In the rows, zero is written as 128.
Each path below is one point turned by a fixed rotation once a step. After each direction that follows a path, write how fast that rotation turns it, in degrees each step (0 if it stays still).
Each turn is a multiple of 5 degrees from 10 to 175, or 0.
Each row of a path follows its step; steps can be skipped.

step 8: [133 144 120 126 131 125 131 128 140 119 127 122 125 128 132 121 131 126
 132 129 130 134 117 131 122 130 116 135 126 127 127 125 141 133 130 130
 121 141 125 130 136 138 133 131 137 114]
step 13: [132 129 135 127 138 126 137 122 126 121 128 128 131 126 143 132 119 124
 128 127 125 138 115 135 117 112 120 129 122 128 133 121 137 129 130 129
 139 134 119 125 125 128 123 136 133 126]
step 15: [114 123 136 132 132 127 128 118 128 124 129 135 141 123 123 116 122 133
 131 138 131 120 125 129 127 118 136 128 128 124 130 132 124 126 131 118
 123 123 125 124 136 140 121 134 139 118]
step 16: [140 120 120 125 123 106 126 136 130 126 132 140 129 121 126 125 129 127
 115 129 130 132 128 129 128 116 132 119 123 127 127 123 131 123 128 131
 123 133 132 133 134 139 135 130 134 135]
step 17: [126 132 122 124 131 122 141 123 133 115 129 130 133 131 135 126 134 113
 130 123 127 133 118 123 119 122 126 137 123 133 136 132 134 126 129 133
 126 130 134 112 124 132 130 128 133 113]
step 19: [124 124 125 128 124 135 133 116 131 115 132 123 136 115 123 119 126 127
 128 132 138 112 120 137 131 132 131 115 129 125 129 123 132 117 135 125
 126 132 128 117 133 135 130 130 121 125]
step 23: [129 120 129 124 120 134 138 127 120 136 126 125 129 124 128 122 124 124
 130 137 132 118 121 135 130 135 125 128 111 128 129 126 129 121 140 135
 124 131 133 117 130 135 113 122 122 138]
step 24: [119 130 123 136 127 130 122 123 130 123 137 129 134 126 133 117 114 136
 127 134 136 129 128 127 124 132 129 127 123 129 129 125 131 114 133 120
 114 139 119 132 136 126 127 132 140 122]
step 33: [117 121 118 135 129 130 126 129 133 122 135 127 130 133 115 122 119 122
 126 124 133 131 131 118 121 120 133 130 128 138 128 119 139 121 129 129
 119 139 122 116 134 132 124 128 128 122]
Directions:
[125 126 127 129 129 128 130 130 129 129 129 130 130 126 124 128 128 125
 128 125 124 129 130 126 126 127 132 130 126 126 128 128 128 130 125 129
 126 127 130 131 127 132 128 127 127 130] | 65
[128 126 124 126 131 128 131 129 129 128 129 127 126 129 131 130 128 128
 129 127 126 130 126 130 126 125 126 128 130 129 122 130 127 131 127 128
 126 130 129 126 127 125 130 129 127 127] | 85
[127 124 127 132 124 131 125 125 130 126 129 128 126 129 125 125 125 128
 128 129 128 128 127 129 125 127 127 125 128 127 128 130 125 130 130 127
 125 126 126 126 127 127 128 127 128 131] | 80
[126 128 129 130 126 128 128 132 129 129 126 131 128 127 131 128 128 128
 132 131 126 127 130 127 128 129 126 134 128 129 131 130 124 129 131 127
 126 127 130 125 130 128 128 129 127 128] | 125

step 0: [122 124 130 134 120 137 135 134 124 141 136 129 128 123 123 121 122 134
 131 134 127 140 123 140 125 130 132 130 128 132 138 128 136 122 130 127
 142 132 128 145 139 133 132 125 128 116]
step 4: [120 137 130 126 131 135 137 135 123 137 127 131 118 133 119 140 121 125
 105 126 132 124 141 128 131 123 130 119 127 124 127 126 127 140 127 128
 136 126 138 125 128 135 125 132 131 128]
step 6: [125 139 137 121 132 122 129 135 134 132 135 128 127 134 124 126 124 127
 132 123 139 119 118 132 133 132 128 134 123 137 128 119 139 121 119 130
 120 134 109 121 132 128 128 125 117 124]
step 8: [129 110 135 132 128 132 126 127 124 125 125 127 126 118 132 114 132 134
 116 140 132 124 127 128 133 137 127 137 128 137 126 129 137 138 136 125
 126 130 140 123 132 130 114 133 128 123]
step 18: [123 119 133 121 125 133 127 127 129 125 129 139 139 122 122 128 121 127
 140 129 119 125 119 134 142 127 115 121 132 135 126 123 126 124 128 133
 120 129 118 139 113 118 135 132 127 133]
step 20: [125 120 113 132 128 141 135 126 116 116 134 126 125 128 130 135 121 139
 125 141 123 131 120 125 115 128 133 125 139 122 121 121 127 136 127 131
 127 120 132 125 131 136 127 127 127 119]
step 24: [141 132 138 120 133 130 131 118 123 123 124 121 134 121 124 126 120 128
 111 130 137 131 124 123 132 130 124 129 130 117 128 131 142 136 120 135
 133 126 131 130 121 118 136 124 118 136]
step 30: [122 128 127 125 119 121 126 123 123 126 128 126 141 132 131 138 137 138
 119 124 119 127 139 124 122 129 117 124 127 125 133 125 137 122 123 118
 129 135 125 140 130 122 132 148 129 134]
step 34: [133 128 129 120 127 123 125 126 135 135 119 129 133 117 134 123 125 125
 140 116 130 128 136 146 137 128 130 118 130 135 126 131 127 132 131 126
 147 124 130 139 133 131 120 133 133 125]
Directions:
[129 127 128 129 129 131 124 128 127 130 129 127 129 128 124 125 127 130
 123 127 129 128 128 128 125 127 129 130 130 129 124 128 125 127 129 133
 130 131 129 128 129 129 131 127 129 127] | 90

step 3: [116 123 118 123 140 130 123 129 115 135 125 123 128 130 133 121 120 125
 136 129 138 127 124 127 129 125 129 120 125 134 128 124 132 121 131 129
 136 121 124 117 121 142 135 120 126 131]
step 7: [124 134 111 127 135 117 126 122 124 124 121 129 125 133 131 124 122 131
 130 127 127 129 119 122 132 128 124 121 137 134 136 124 135 141 135 137
 128 123 127 130 116 126 130 120 133 137]
step 8: [134 124 125 120 133 125 133 135 123 129 121 133 136 133 122 133 132 136
 123 136 128 126 127 116 132 120 131 124 118 114 133 128 128 133 138 127
 132 128 123 122 114 116 127 124 132 136]
step 9: [129 126 122 127 128 129 132 126 125 136 127 131 134 133 123 131 137 131
 132 131 137 111 133 130 136 116 138 122 122 135 132 133 112 129 124 126
 129 126 123 127 121 134 138 125 132 121]
step 10: [131 127 118 134 125 118 132 135 137 129 130 120 131 132 122 125 130 124
 145 128 140 130 117 126 136 133 133 127 130 130 137 133 133 131 120 128
 130 118 133 131 123 137 132 116 124 128]
step 13: [120 121 124 135 130 123 126 127 126 132 133 127 132 141 125 119 119 133
 130 123 119 118 127 137 132 121 131 136 123 130 142 133 122 130 125 128
 127 123 135 136 122 131 136 119 135 136]
step 16: [120 128 132 128 119 128 125 124 124 130 135 119 139 138 117 137 127 123
 135 131 134 134 118 129 129 113 142 126 121 132 129 128 124 133 134 125
 128 119 133 142 126 129 127 131 127 134]
step 29: [123 136 118 124 128 115 135 134 116 131 130 129 126 127 128 116 126 123
 131 137 137 131 124 133 130 124 127 130 124 134 119 112 124 128 122 123
 125 115 129 117 131 128 128 128 130 127]
step 30: [128 128 122 124 137 124 125 123 124 132 129 130 136 116 124 122 124 124
 142 138 125 134 131 118 121 120 134 123 124 119 134 129 136 125 125 126
 124 118 121 127 138 128 120 125 138 124]
Directions:
[127 127 129 126 133 127 128 129 129 124 125 129 130 128 129 128 133 126
 128 131 127 130 133 130 129 129 129 130 127 126 126 128 131 127 128 128
 126 128 127 130 125 127 127 128 129 126] | 115
[129 126 129 127 129 126 126 127 125 130 129 132 130 127 127 126 131 132
 129 132 127 129 127 131 125 130 128 128 125 128 127 129 125 131 126 127
 132 128 128 129 131 127 130 129 128 131] | 85
[129 127 128 130 126 126 123 129 130 126 128 128 129 128 129 129 126 130
 128 129 127 131 125 128 131 128 128 129 128 129 134 130 129 129 129 126
 129 126 128 132 128 127 126 129 132 125] | 125
[126 131 127 130 124 127 130 124 130 125 125 130 126 128 128 127 130 128
 130 128 127 129 128 127 129 127 125 126 128 131 124 129 124 130 129 127
 128 126 126 128 127 127 130 130 129 126] | 145
[131 130 128 127 131 127 129 128 131 126 130 126 126 132 129 127 126 128
 128 129 126 128 129 129 133 130 127 127 125 130 127 127 126 128 126 127
 128 128 129 128 132 134 128 127 129 128] | 95
[131 128 130 127 128 127 128 126 128 128 128 127 132 127 126 128 128 129
 127 128 124 129 130 127 129 121 130 126 129 129 128 128 127 128 126 123
 126 131 126 127 130 127 126 129 128 129] | 100
